Each path below is one point turned by a fixed rotation once a step. After each direction that follows a path, write how fast that rotation turns it, in degrees per step (0 if it stays still).
Each turn is a multiple of 5 degrees from 10 to 175, or 0.
Each row of a path follows its step; steps can be skipped.
Path 1:
step 0: [ 41   9   2  -7 -54  -9  28 -47 -30 -21  -3 -14  -6 -15  15 -27   6   6
   3  10  18  25  12 -12 -55  29   1  29  -8   9 -29  27  16  -5  11   8
 -33 -22  14 -11  38  35  -2  26]
step 2: [-20 -32  -7  -9  38  31  13   7  50   5 -28  14 -45 -37  20  17 -16  11
  38   9 -27  20 -12  -1  12 -16   3   9  27  -8 -26   7 -11  -4 -37   4
  42  31  -3   9 -35  15 -25  -4]
step 3: [ 44  12 -25 -29   0  -5  14  -3  18 -16 -36 -10  23  34   8  30  -2 -20
  57 -15  24  40 -20 -14 -11 -34 -18  -4 -26   5  20  11 -20  20  16 -12
 -13 -16 -47 -20   0 -23 -35  16]
step 5: [  6  -7  30  30  17 -10   6  19  -6  -2  28   3 -15  13 -12  18   8  -5
   9  31 -41 -27  16   5  -2 -12  -1   0   3  13  -4  47 -12   7 -25  33
  18 -29  27  47  40  67  26   1]
step 6: [ 45   0 -30 -34  16  -1   2 -25 -45 -29  19 -28 -22  -9 -38   8  -7  10
  -2  -8   5  -4 -20  28  44  22 -41 -37 -35  -1 -35  -1  -7  -6 -29   1
  17   7  -5 -10 -22  23 -20 -22]
step 7: [  1 -34  -8 -39  -9  14  -6 -27  15  16 -10  19  17  16  28  -9 -42  13
 -22  -7  12  47   2  14  34  25   2  25  14  12  -6 -21  19  58 -22   4
 -32  -5  -8 -13 -39 -18  38 -14]
step 13: [ 17 -28  -9  12   7   5   2  31  37 -26  34  -3   1 -37 -17  34  27  13
  24   7 -35  16 -11 -34 -14  16 -13   0  19 -41 -24  -3  38  35 -19  31
  21 -35  12  16   4   5  44  -9]
step 14: [ 22   5 -18  -6 -15  -1 -44 -18   0  -4  13  11   8  26   3  27  -4  43
  25  36   4  29  -5  22  18  28 -54 -55 -11  26  12  28 -13  18  -8 -28
  27  -7   6  15  23  12 -31  28]
step 15: [ 21  29 -15   1  29  29  -4 -15 -44  17 -49  -9 -14  -3  16 -32 -29  11
 -50  -2  10  -5  -3  23  27 -23 -17  12  32  53   3   7  30  23  -9 -16
  -9 -22 -29  25 -13 -14   3 -12]
Directions:
[  8  15  -4  -2   1  -2   2   3  15 -10 -12   4   5   0   9   4 -13   2
  -5 -11  -5  -3   7  -5   2  -6  -7  12 -10   4   1   0   8 -11   0   6
   4 -12  13   2   6   5   2 -10] | 145
[  5  -5   7   1  -7   8  -1   0  -6  -7  -6  12  19  -3   6  -7  -7   5
  -4  -8   6  19 -11 -12   1  -3   1 -15  -6  18  -1  -1  -2  -1   0   0
  -3   7  -9   3  -3   3  -2  -1] | 95
[  6  -5  -8   6 -12  10  -4   8  11  10  -3  -8  16   3  -2  -6  14 -13
   9 -11  -1  -4  -5  -8  -6   4 -10   8   0   0  -1   1  -5   7   2   2
  -9   2  13   2 -13  -3   1   4] | 80
[ 11   7   2   2   3 -12  -3  -9  -1  -1  -2 -10  -8  12   1  -6   9   1
   9  -9   7   9  -5   4  -8  11  -6  -5  -9   6  -5   4 -18 -13   6 -10
  11  -4  -2  -5   5  -2   6  -3] | 130
[ 10   0  10  -3 -10 -11  -9   5   5  10  -5  -2 -10 -18   1   5  -5   2
   5  -9   6   1   3   6   1  -2   3   8  -6  -1  12   4  -3   5  14  10
 -11   2 -18  -3  -7   0   5  -5] | 85
[ -3   6  -4   4  -1  -1   6  12  16  11   4  -9 -11   0  -1   6   2   7
 -10  -2  -4   4   0  -3  10  10  -1 -21 -11   1  -7   5   1   1  -1  14
   8   9   3   9  -4   4  -9   2] | 90
[  0  17   0   0 -14   8   6  -4   6   7  -4  -2  -2  16   0  -5  -4  15
   4  -5   7   0   4  11  -2  -1   0  -6  12   3   1  -9   8  12   2  -2
 -10   8   1 -10  14   6   4   5] | 100
Path 2:
step 1: [-15 -14  10   5 -23 -16 -28  -2  84 -29 -23 -24 -18  12   9   4  -3   4
 -19  32 -14 -27 -25  48 -17  24 -19   5   7   9 -11  54 -38 -30  20   1
 -17 -18  -8 -12 -44   6 -28 -14]
step 3: [-13   4   2   7 -29  17  -9   2   3 -14 -11   1  12  -1 -26  24  33  -7
  47  54  43 -24 -20 -17  17   0 -23  10 -23 -30   1 -47 -19 -39 -51  34
  40  39  46  -9  -9  13  -5  10]
step 5: [ 19  32  11  -5 -32 -45  20  41   4 -19  11  -7   4  15  82  33  33   6
  16   8 -23  17   7 -11 -44  10  20  12   3 -12  45 -12 -19  28  -4  -9
  16 -42  10 -15 -20   2  26  26]
step 6: [-21   9 -19  13 -16  -6 -55 -22  15  10 -33  24 -15  19  68  24  25  38
  17  31  -7  -5 -33  -5 -18   9 -11   1 -23 -12  13 -11  20 -20  22 -16
  10 -67  -2 -28 -23  -7   8  42]
step 8: [  0  20  11   3  11 -28 -13  18   8   4  23 -12  19 -20  -2  10   5 -12
  28  -4  -2 -68  28  11  66   0 -20  15  -5 -44  -7  -6 -71   7   3  37
 -31 -21  33 -28 -27  13  -3  16]
step 10: [ -6   6   4   3 -34   1  57  51  -9 -59 -11  23 -33   5  -3  22   8  35
  52  -9  -9  12 -16  41 -11  48 -19  10  14  -3 -20   1  -8  -9  11 -23
  31  11  17 -13 -45  11  11 -36]
step 11: [ -6  -7 -65  43 -23   4  -8  24  -3 -39  21  -9 -12 -25  14   8  40  -1
  11   4   7 -20 -16   4 -12  51   4  13  -2 -15  24 -45  25   9   0   4
  47  -7  48 -16 -49  18  33  -3]
step 12: [-11  20 -43  30 -16   0 -19   2  28  -3 -18 -53  17  10  13  21  48  20
 -10  43  33 -47  -1 -19 -16  18  21  23  16 -18  10 -29   3 -14  54   0
  37   1 -40   1  16  25  22  -5]
step 14: [-31 -17  12  -2  23   0  38 -10  30  29  13  53  27  20  36 -19  -1  30
  50   4 -19 -47 -23 -31   1  12   3  -7   3 -23   1 -56 -32  -8  -3  -1
 -15 -32  18 -25 -15 -12  19  41]
Directions:
[ -9   5   3   4   7  -5  -4  -1 -10   5  -5   4   7  10   9  -1  16   5
   5  -2 -20  -6  10  -8  -2 -14   2   0  -3   1  -2   4   3   2  -1  -3
   7   2   4  15   0 -12  -9  12] | 40
[  0  -1  -5   5   2  -4  -4  -1  -4  15  12  -3   4   0  -3   8   6   3
  -4  -2  -8  16  -2   1 -10  17  -2   3   4  -1   9   8   7  -5  15  11
   6  -2  -5  -6  -1  12 -12  11] | 60
[ -2   7 -10  -8   3   6  -6  -4   9  -9  14   0   3  -9  -9   4  20  -1
  -9   2   5  -2  10  -7  15   1   1   0   6  -6   8   9  -8  12  -2  -8
   3   4   1  -1  12   0  -5  -1] | 90
[ -4   5  -1   6   0   1 -17  -3   3   4  -4 -10   9   2  -6   2   5 -17
  -2   6   2  -2  -7  -1  -7 -11 -13   3   5  -9  -9  -5   8   3  19   4
  -8  -2   7  -2   0  -8   1 -15] | 70
[ -4   6  -4   2  -1   6  -7  -7 -13   4  11  -1   5   8   7   0  -3   7
   1  -4  21  -7  -5   5   1   2   4  -4   6 -10  -1  11 -12 -10  -3  18
  -6   9  -4  13   1  -7   5   1] | 70
Path 3:
step 0: [ 12 -30  33   4 -27   5  17  -4 -22 -51 -10   6 -13 -38   8  25  34  11
   2 -10   0  10 -30  17   9  25 -14 -34 -36  13  13  27  -1   0 -40   1
  28  52   6  -6 -11 -23 -26 -36]
step 1: [-49  11   0  32 -73  13   0 -24   2  19 -33 -28 -29 -34 -16   6  21  -4
 -12 -22  20 -13  -5  24  -4 -25  23 -39  21  24  -6  27  -4  -4  30   7
 -11 -11  24   7   5 -12 -23   8]
step 3: [-21 -19  47 -12  -7 -17 -35  -9   2 -23  -5 -23  19  12  36 -30  55  34
  -8   6  21   6   8  27  -4 -40  14  19 -23   4  10   6  -9   3  17  21
  -8  -9 -42  11 -13 -35 -50   5]
step 6: [-53  16  29  42 -34 -11  14  -4  32   6 -28  16 -26  56  16  -4   1  -9
  -9  22 -18  30   7   7   0  -2  16 -22   3 -12  22   9 -12 -18 -18   0
  19  42   9  -6  29 -24 -41  12]
step 7: [-30   1  29 -21 -21 -15  32   9   3  -3 -20  37   9 -14  15   8   3 -43
  -1  10  -2 -55  -6  24   7  37  -2  15  61  17   3  -4 -15  10   9  17
  26  -3  40 -15 -23 -25  -4 -34]
step 8: [ 11  13  26  -5 -12  15 -20 -17  12  19 -19  13   9  15 -18   4   3  31
  -5  -3  14  15 -19  28  10   0  56  21  26  44  12 -18 -24 -46  -3   6
  20 -19 -25  58   3 -39  -3 -33]
step 9: [-13  26  21 -22  16  14 -25  -6   0 -73 -38   1 -15  22   0 -17  -2  32
  -9   6 -29  12  51   8  24   4   2   4  25   0 -17 -16 -27   9  23  20
 -14  24  48  25  -8 -26  20  18]
step 12: [-34  18  38  13  -3  -2  17   8   1 -45 -18 -22  56 -12   0 -17  -6 -35
 -12  -7 -25   9  12  -3  12  59   7 -32 -11  13 -46  22 -18 -12 -13  -9
   0  24  -7 -33 -15  -8   6 -34]
step 13: [ 19  -8  25  12 -23 -19  11 -39  10 -25  -8 -18   2 -32 -12  18  19   5
  25 -18   7 -30 -19   2  17  12  38 -56  -2   3  34 -11  37 -47   1  -1
  39  14  10  15  -9 -31 -41 -15]
Directions:
[ -6   0   6   4   5  -8  -5   0 -11   1   2  -3  -1   7   3   3  -4   6
   5  -3   9 -14  -2   1   7   6  -8  -8   8  -9 -13  20  -6   3  12  14
  -1 -15  -8   2   3  -6   1   7] | 170
[ -6   6  -7   8   1  -9  -1  -1   4  -2  -5  -5   1 -10   9   2  -2  -1
  -8 -14   8   5 -15  15  -1 -11 -11  -5 -20   2   8   3  10   8   2   4
 -10  -5   0  -7  -6   1  -8  -1] | 25
[  0  -2 -16  -5   1  -5   9  14 -10 -13  -3  -1   5   0  -6   7  -1 -11
  -6   2   2   8  -3  -2   8  -2   1   5   4 -13  -9  -3   3   5   8 -15
   9 -11   2  -3  -5 -14  -3 -12] | 140
[ -2  -2   8  -6  15 -10  -7 -16   1  -5   7  -1  -7   6   2  -1  -7  -4
  -3  12  -7   1   7  -5  -3   0   0  -6 -12 -11  -6  -3   3   6   2   4
   3  12   5   1  -6  -5 -23  -7] | 110
[  0  -5  -3   9  -3   1  18   0   4   0   7   7  13   3   1  -1 -10  -5
 -10  -2   2 -13  -2  -1   8   9  -1  -7 -11 -10   4   4  -4 -14  -4  -7
   3  14  -6 -13   6  -3  -2  11] | 55
[  1  -4  -4  15  -4   6   2  -8   6  -1  -4  -3  -2   4   1   7   6  -8
   0   1   8   6  10  -7  -4 -12   5   4  -6   1  -1  -1  10 -13  -2   4
   7 -15  -2  15   9 -11 -12  16] | 145
Path 4:
step 0: [  4  31  10  13  28 -22   5  -7   3  32  18 -23   1  -9  34  13  -2 -51
  15  -5  19   5 -21  45 -23 -32  -9 -33   5  47  20  33   6  24  26 -30
   8  12 -10  56  -4  -3 -57 -10]
step 3: [-12  -8 -35   0  41   1  -9  12 -22  20  -1  -7  27   3  14  23  17 -48
  11  26 -16  -7  19  41 -64 -37 -20 -21 -10   9  13  -4 -40  18 -23 -17
  -3  21   1  36  -1  25 -16 -61]
step 5: [ 32 -29   6  14 -26  30  24  -5  24  32  42  -5  18  27 -15  -4 -21 -59
  15  -5   1  24  -5   3 -40 -19  33 -19   1  30  27  39 -40  27 -50  10
 -14  -9  -1  33  -4   4  -5 -25]
step 6: [ 25  39  20  13  -9  14  -6   8 -14  10   1 -30  24 -28 -11 -13  13 -66
  12   5   0  38  26  42 -15 -13 -42   3  22 -17   4   8  -7  10   4 -31
 -16 -12 -13  64 -28  36   5 -44]
step 8: [ 30   7   2  27  25  -8 -16 -25  43  18  40  -2 -25  -5 -25   0  -2 -12
  50  -6  25  22   6  15 -30 -25 -31  -9  -9  11  -1  29 -20  13 -41  11
  17 -15   7  46 -59   8 -51 -18]
step 11: [  5 -15  13  18  43  -3  20   1   0 -29  57  29 -14   7  -4   9  21 -63
 -22   0  20  -4 -19  48 -38 -29 -21 -25  -4  16  -2  15   0  22 -31  12
 -13 -24  36  22 -32   7   3 -49]
step 12: [-21  12 -14  13   5  13   5  29  -4  32  -5  10  -3 -11  37 -16  31 -43
  56 -18   8  41  10  69  -7 -18 -16  27  23   4 -30 -10 -14  -4  -5 -16
 -32 -15  12  -9 -24 -34   3 -50]
step 13: [ 44 -38 -36  22 -24   4  44  35  -8  -4  45  30  23   5   6 -15  10 -24
  19 -40  31  48   9  -4 -50 -27  12  17   5   7  -5  -7   4  18 -22  12
  -9  -2  36  11 -39  -7  -9  13]
step 14: [ 28  -5  23  17  -8  13  30 -16  35   6  18  -7  48 -32  -7  -3  43 -26
  14   6  32  10  22  64 -30 -47  -9 -17 -14  23 -35  32   9 -15 -14  -7
   2  30   8   9 -30  11   2 -45]
Directions:
[ -9   5  17   7   0   5   1  -3   0  -3  10 -10  -8   0   5   3   8 -17
 -16  -3  -4   6 -12  -1   5  15   7   3  11  -3   1   3   4   8   2  -3
  -9  -8  -1   8   5  -7   4   2] | 70
[ 11  18  -8   4  -5   0  -4   5   2  -1  10  13   0   3   3   7  -2   4
  -4  -9   7   3   0 -16  13   1  16   8   1   8   0  -5  -9   0 -11   1
   5   6  11   4   7  -5   0  -5] | 130
[  0   9   2 -14   2  -5  -6  -4  19  -5  11 -12  -1   3   4  11  -2  14
  -4   0  -1  -8   0  -5  -3  -3 -10  -1   9   3  -8  -8   5  -1   4  -6
   4  -9  -4   8  -2  -2 -21   5] | 45
[ -4  -8   0  -3  -8  -2   5   0  -1   6   9  14  -2 -23   6   0   9  -2
  -2  -6  -2 -12  -9   1   6 -11  -3  14   1   1 -15   5  12   6   4   7
  -4   2   9  -8  -3   3  -7   2] | 20
[ 15   6 -11  -1   0 -10   4   3   2   0   5  -1   9   0   5 -13   1   1
 -12   9 -17   9   7   5  -9   2   0  13   0 -12  -1   7  13   6  -7  -6
   6   2  -3  -1  14   0   0   2] | 100
[  2   5   1  -4  19  -1  -8   1  -2   7  -2  -6 -19   7  -2   2  -2 -11
   6   1  12   2   4  -4  11  -5  -5   7   2   3   3  10  17   0  -7   3
   7   6  -1  -4   6  12   0  14] | 40
[-15  15   5 -15   1   5  -2  10  -5  -7  -8   7  -2 -13  13  -3  -2   4
   5  -3  -2   8  -9   4  -4  -6  -3  -3   9   0   0   1  -1   5  -4  -2
  12  11 -12  10   3   4   7 -11] | 125
